In the data rows, zero lies at 7.5, halfway between 7 and 8.
Some points, one per row:
3;7;15;11;1;1;13;15;2;0;10;15;9;0;6;13;10;3;3;6;8;10;12;7
9;9;6;5;8;10;8;5;7;10;9;6;6;9;9;7;6;8;9;8;8;8;7;6
7;10;9;5;5;10;11;6;5;8;12;8;5;6;10;9;6;6;8;8;8;9;8;6
6;10;10;6;4;8;11;7;3;7;11;10;5;5;9;10;7;5;7;8;8;9;8;6
4;9;13;8;2;6;13;10;2;3;12;13;6;3;8;12;8;4;6;8;8;9;10;6
10;5;1;8;14;8;1;6;15;11;2;2;10;12;5;3;8;12;10;8;7;5;6;10
11;5;1;8;15;8;0;6;14;11;2;2;10;12;6;3;9;11;10;8;7;5;5;10
10;8;4;6;11;10;5;4;10;12;7;3;7;11;9;5;6;9;9;8;7;7;6;7
6;9;11;6;3;8;12;8;3;6;12;10;5;4;10;10;7;6;7;8;8;9;8;6
10;8;5;5;10;10;6;4;9;11;7;4;7;10;9;6;6;9;9;8;8;7;6;7
2;4;14;15;3;0;9;15;6;0;4;15;15;0;1;13;14;4;0;3;7;10;13;10
5;9;12;6;2;6;13;10;2;4;12;12;5;3;9;11;7;4;6;8;7;9;9;6
11;4;1;9;15;8;1;8;15;11;1;2;11;12;5;3;9;13;10;8;7;4;5;11
11;4;1;9;15;8;1;6;15;12;1;2;11;12;5;3;8;12;10;8;6;5;5;10
9;9;7;5;8;10;8;5;7;11;9;6;5;9;9;7;6;7;9;8;7;8;7;6
7;9;9;5;6;9;10;6;4;9;11;8;5;6;9;9;6;6;8;9;8;8;8;6
9;9;5;5;9;10;6;4;8;11;8;4;6;10;9;6;6;8;10;9;8;7;6;7
1;0;8;15;15;9;9;10;9;7;6;6;5;8;13;9;5;8;14;8;0;0;10;12
11;7;3;7;13;10;3;4;12;12;5;3;9;12;8;4;6;11;10;9;8;6;5;8
4;8;13;9;1;4;13;12;2;1;11;15;7;2;7;11;9;4;4;7;8;10;11;7
6;9;11;6;3;7;12;8;3;6;12;10;4;5;9;10;7;5;6;8;8;9;8;6
9;9;6;5;9;10;7;4;8;11;8;4;6;10;9;5;6;8;9;8;8;7;6;6
9;8;5;5;10;10;6;4;8;11;7;4;6;10;9;5;6;9;9;8;7;7;6;7
11;7;3;6;13;10;3;4;12;12;4;2;8;11;7;4;7;10;10;9;8;7;5;8
3;7;15;12;0;1;13;15;3;0;9;15;9;0;5;14;11;3;2;6;7;9;12;8
8;9;8;5;7;10;9;5;5;9;9;6;4;8;9;7;6;7;8;8;8;8;7;6
10;7;3;6;11;10;4;4;11;12;6;3;7;11;8;5;6;10;10;8;7;6;5;7
9;7;3;6;11;10;5;4;11;13;6;3;7;10;8;5;6;10;10;8;8;6;5;8
5;9;12;6;3;8;12;9;3;5;12;11;5;4;9;10;6;5;6;7;8;9;9;6
3;8;14;11;2;3;13;13;2;0;11;15;8;1;7;13;9;3;4;7;8;10;11;8
10;8;4;6;11;10;5;5;10;12;6;3;7;10;8;5;6;10;10;8;7;7;5;8
9;0;1;15;15;2;0;11;15;7;0;3;15;11;2;3;11;14;11;8;5;2;6;13
11;8;4;6;11;10;5;4;10;12;7;3;7;11;8;5;6;10;10;8;8;7;6;7
10;7;3;6;12;10;3;4;11;12;5;2;8;11;7;5;7;10;10;8;8;7;5;8
8;9;8;5;7;10;9;5;6;10;10;7;5;7;9;8;6;7;8;8;8;8;7;7
9;8;4;6;12;10;5;4;10;12;6;3;7;10;7;5;6;10;10;8;8;7;6;8
3;3;14;15;4;0;8;15;10;0;2;15;15;1;0;12;15;5;0;2;8;10;12;11
11;5;2;8;14;9;1;5;14;12;3;2;10;12;6;3;8;11;11;8;7;5;5;9
9;0;1;15;15;3;0;12;15;7;0;4;15;11;1;2;12;14;11;8;5;2;7;13
6;9;11;6;3;7;12;8;3;5;12;11;6;3;9;10;7;5;6;8;8;9;9;7
10;7;3;6;11;11;4;4;11;12;6;2;7;11;8;5;6;9;11;8;8;7;5;8
9;9;6;5;8;10;8;5;7;10;9;5;6;10;9;6;6;8;8;8;8;8;6;7
7;10;9;5;5;9;11;6;4;8;11;8;5;6;10;8;6;7;7;8;8;9;7;6
6;10;10;6;4;8;11;8;3;6;11;10;5;5;9;10;6;5;7;8;8;9;8;6
9;9;8;5;7;10;8;5;6;10;10;5;5;8;9;7;6;8;8;8;8;9;7;6
9;9;6;5;9;10;7;4;7;12;8;6;6;9;9;7;6;9;9;8;8;7;6;7
10;8;4;6;11;10;4;4;10;12;6;2;8;11;7;5;6;10;10;8;8;6;5;7
8;9;6;4;8;10;8;5;7;10;9;6;5;9;9;6;6;8;9;8;8;8;6;7
3;3;14;15;4;0;8;15;9;0;2;15;15;0;0;13;15;6;0;2;7;10;12;11
5;10;10;6;4;8;11;7;3;6;11;10;4;5;9;10;6;5;7;7;8;9;9;6
2;4;15;15;2;0;10;15;6;0;4;15;15;0;0;13;14;4;0;3;7;9;12;10
10;6;3;7;12;10;3;4;12;12;5;3;8;12;7;4;7;10;9;8;8;6;6;8
9;9;5;5;10;10;7;5;8;13;8;4;6;9;9;5;6;8;9;9;8;7;6;7
5;9;13;8;2;6;13;10;1;3;11;13;6;3;8;12;8;4;5;7;8;9;10;6
3;7;14;11;1;2;13;15;3;0;10;15;9;1;7;14;10;3;3;6;7;10;11;7
4;9;12;7;2;7;12;9;2;5;12;11;5;4;8;11;7;4;6;8;8;9;9;6
3;8;14;10;1;2;13;13;3;0;11;15;7;1;7;13;9;3;4;7;8;10;11;7
6;10;10;6;4;9;11;7;4;8;11;8;5;6;10;9;6;6;7;8;8;8;8;6
10;7;3;6;12;10;4;4;11;12;5;2;8;12;8;5;7;10;10;8;8;5;5;8
6;10;10;6;4;9;11;7;4;7;11;10;5;6;10;9;6;6;7;8;9;8;8;6
Then 12 other points, each followed by its number:
10;8;4;5;10;10;5;4;9;11;7;4;7;10;8;5;5;9;11;8;7;7;6;7 0
2;5;15;14;1;0;11;15;5;0;7;15;12;0;3;14;13;3;1;5;7;10;13;9 1
10;7;8;12;13;10;4;4;8;9;4;2;9;15;13;5;4;10;9;2;0;1;10;14 2
6;10;10;6;4;8;12;7;3;6;11;10;5;5;9;10;6;5;7;8;8;9;8;7 3
11;5;1;8;14;9;1;6;15;12;3;2;10;12;6;3;9;12;10;8;7;5;5;10 4
9;9;7;6;8;11;8;5;7;10;8;5;6;10;9;6;6;8;9;8;7;8;6;6 5
4;9;13;8;2;6;13;10;2;3;12;13;6;2;8;12;8;4;6;8;7;10;10;6 6
7;10;9;6;4;9;11;7;4;7;11;9;5;6;10;9;5;5;7;7;8;9;7;6 7
11;6;2;7;12;10;2;5;13;12;4;2;9;12;7;4;7;11;10;8;8;6;5;9 8
5;9;12;7;2;6;13;10;2;4;12;11;6;3;9;12;7;4;5;8;8;9;9;6 9
11;5;0;8;14;9;1;5;14;11;2;2;10;12;6;3;8;12;10;8;7;5;5;10 10
2;5;15;14;1;0;12;15;5;0;7;15;11;0;3;14;12;3;1;5;7;10;12;9 11
Which two of these numbered points are nearest to each point below, looking only along the 3 directions in which the first points spread most? Their numbers follow each, nearest first.
4;9;14;8;1;4;13;13;2;2;11;14;6;2;8;12;8;4;5;7;9;9;10;7 > 6 9
9;9;7;5;7;10;8;5;6;10;9;6;5;8;9;7;6;7;9;9;8;8;6;7 > 5 0
2;4;15;15;2;0;11;15;7;0;5;15;14;0;2;13;14;4;0;4;7;9;12;10 > 1 11
3;3;14;15;3;0;7;15;9;0;2;15;15;1;0;12;15;6;0;2;7;10;12;12 > 1 11
10;8;4;6;11;10;5;4;9;12;6;3;7;11;8;5;6;10;10;8;8;7;6;7 > 0 8
11;4;1;9;15;8;0;6;14;12;1;2;11;12;5;3;8;12;11;8;7;5;5;10 > 4 10
9;3;7;15;15;1;0;11;15;5;0;6;15;15;1;1;13;14;3;0;0;7;13;14 > 4 10
5;9;12;7;2;6;13;10;2;5;12;12;5;4;9;11;7;4;6;7;8;9;9;6 > 9 6
10;7;8;12;13;9;4;4;9;9;4;2;7;15;13;4;5;10;9;0;0;1;11;14 > 2 8
11;4;1;8;14;9;1;5;14;12;2;2;10;13;6;3;8;11;11;8;7;5;5;9 > 10 4
8;9;7;4;7;10;8;5;6;10;9;6;5;8;9;6;6;7;9;8;7;8;7;6 > 5 0
4;8;13;9;1;4;13;12;2;1;11;15;6;2;8;12;8;4;5;7;8;9;9;6 > 6 9
2;4;15;15;2;0;11;15;6;0;5;15;14;0;2;13;13;4;0;4;8;9;12;10 > 1 11
11;5;1;9;15;9;0;6;15;12;2;2;10;12;6;3;8;12;10;8;7;5;5;10 > 4 10
8;9;6;5;8;10;8;5;7;11;9;5;5;9;9;7;6;8;9;8;8;7;6;7 > 5 0
8;8;7;5;8;10;8;5;6;10;9;6;5;8;10;7;6;7;9;8;8;9;6;6 > 5 0
10;7;4;5;11;10;6;4;9;12;6;3;7;11;8;5;6;9;10;8;7;7;6;7 > 0 5
5;9;11;7;3;6;13;10;2;4;12;12;5;3;9;11;7;3;6;8;8;9;9;6 > 9 6
6;10;11;6;4;8;12;8;3;6;11;10;5;5;9;10;7;5;7;8;8;9;9;6 > 3 7
6;9;11;6;3;8;12;8;3;7;12;11;5;5;9;10;7;5;7;8;8;9;9;6 > 3 7
7;10;9;5;5;10;10;6;4;9;11;8;5;7;9;9;6;6;7;8;8;9;7;7 > 7 3
11;5;1;8;14;8;0;5;14;12;2;2;10;12;6;3;8;12;10;8;7;4;4;9 > 10 4
11;5;1;7;14;9;1;5;14;12;3;1;10;12;6;3;8;12;10;8;7;5;5;9 > 10 4
11;6;2;7;13;10;2;4;12;12;4;2;9;12;6;4;7;11;10;9;8;5;5;8 > 8 10
4;8;14;10;1;3;14;13;3;0;11;15;7;1;7;13;9;3;4;7;8;10;10;7 > 6 9
11;7;8;12;12;9;4;4;8;9;5;2;9;15;13;5;5;10;10;0;0;1;11;14 > 2 8
11;6;2;7;13;9;2;5;12;12;3;2;9;12;7;4;7;11;10;8;7;6;5;8 > 8 10
8;10;8;5;5;9;10;6;5;8;11;7;5;6;10;8;6;6;8;8;8;8;8;6 > 7 3
8;9;7;5;7;10;8;5;7;10;10;6;5;8;9;7;6;7;9;8;8;8;6;6 > 5 0
2;4;14;15;2;0;10;15;7;0;5;15;15;0;1;12;14;5;0;5;7;10;13;10 > 1 11
10;7;4;6;10;10;5;4;10;12;6;3;7;10;9;5;7;9;10;8;8;7;6;7 > 0 5
7;10;9;5;4;9;10;6;3;8;11;9;5;6;9;9;6;6;7;8;8;9;8;6 > 7 3
11;4;2;9;15;7;0;6;15;12;0;1;12;12;4;3;9;12;10;7;7;4;5;12 > 4 10
7;10;9;5;5;9;9;6;4;8;11;8;5;6;10;9;6;6;8;8;8;8;8;6 > 7 3
11;3;0;10;15;7;0;7;15;11;0;1;12;13;4;3;10;13;11;8;7;4;5;11 > 4 10
3;8;15;10;1;3;13;13;2;0;11;15;7;1;7;12;9;3;4;6;7;10;10;7 > 6 9
7;10;10;6;5;9;10;6;4;8;11;7;5;7;10;9;6;6;8;8;8;9;8;7 > 7 3
4;9;13;9;1;4;13;11;2;2;12;14;6;2;8;13;8;4;5;7;8;9;10;6 > 6 9
5;9;11;7;3;7;12;9;2;4;12;12;5;4;9;11;7;4;6;8;8;9;9;7 > 9 6
11;5;1;8;14;9;1;5;14;12;2;1;10;13;6;3;8;12;10;9;8;5;5;9 > 10 4
5;10;12;7;2;7;12;9;2;5;12;12;5;3;8;11;8;4;6;7;8;9;9;6 > 9 6
11;5;2;8;14;9;2;5;13;12;3;2;10;12;6;3;8;12;10;9;7;5;5;9 > 10 4
3;6;15;13;1;1;12;15;4;0;8;15;10;1;5;13;11;3;2;6;8;10;12;8 > 11 1
3;4;15;15;3;0;9;15;7;0;4;15;15;0;1;13;14;4;0;4;7;10;12;11 > 1 11
4;9;13;9;1;4;12;11;1;2;11;14;6;2;9;12;8;4;5;7;8;9;10;6 > 6 9
2;7;15;12;1;1;13;15;3;0;9;15;9;0;5;13;11;3;3;6;8;9;12;8 > 11 1
4;9;11;7;2;6;13;10;2;4;11;12;5;3;9;11;7;4;5;8;8;9;9;5 > 9 6
11;5;1;8;14;9;1;5;14;12;2;2;9;12;7;3;8;11;9;8;7;5;6;9 > 10 4
8;10;8;5;5;9;10;6;5;8;11;7;5;7;9;8;6;6;7;8;8;8;8;6 > 7 3
2;5;15;15;1;0;10;15;5;0;6;15;13;0;3;13;13;4;0;5;7;10;11;9 > 1 11
6;10;10;7;4;8;11;8;4;6;12;11;5;5;9;10;6;4;7;8;8;9;9;6 > 3 7
6;11;11;6;3;8;12;8;2;6;12;10;5;5;9;9;7;5;7;8;8;9;9;6 > 3 7
10;7;4;6;11;11;5;4;9;12;6;3;7;10;8;5;6;10;10;8;9;6;6;8 > 0 8
4;9;12;7;2;6;13;9;2;4;12;13;5;3;9;11;7;4;6;8;9;9;9;6 > 9 6
5;9;12;7;3;7;12;9;2;4;12;12;5;3;9;11;6;4;6;8;8;9;9;6 > 9 6
11;3;1;9;15;7;0;6;15;11;1;2;11;12;4;3;10;12;10;8;6;4;5;10 > 4 10
8;9;7;5;8;10;8;5;7;11;9;5;6;9;9;5;6;7;9;8;8;8;6;6 > 5 0
5;1;12;15;7;0;4;15;13;0;0;15;15;4;0;10;15;8;0;1;6;10;13;12 > 1 11
2;4;15;15;3;0;9;15;7;0;4;15;15;0;1;13;14;4;0;3;7;9;13;10 > 1 11
8;9;7;5;7;9;8;5;6;10;9;6;5;9;9;7;6;7;8;7;8;8;6;6 > 5 0
10;8;4;6;11;11;5;4;10;11;7;3;7;10;8;5;6;9;10;9;8;7;5;8 > 0 5
9;9;6;5;8;10;8;5;7;10;9;5;5;8;9;7;6;8;9;8;8;8;7;6 > 5 0
6;11;10;6;3;8;12;8;3;6;12;10;5;5;10;10;7;5;7;8;8;9;9;6 > 3 7
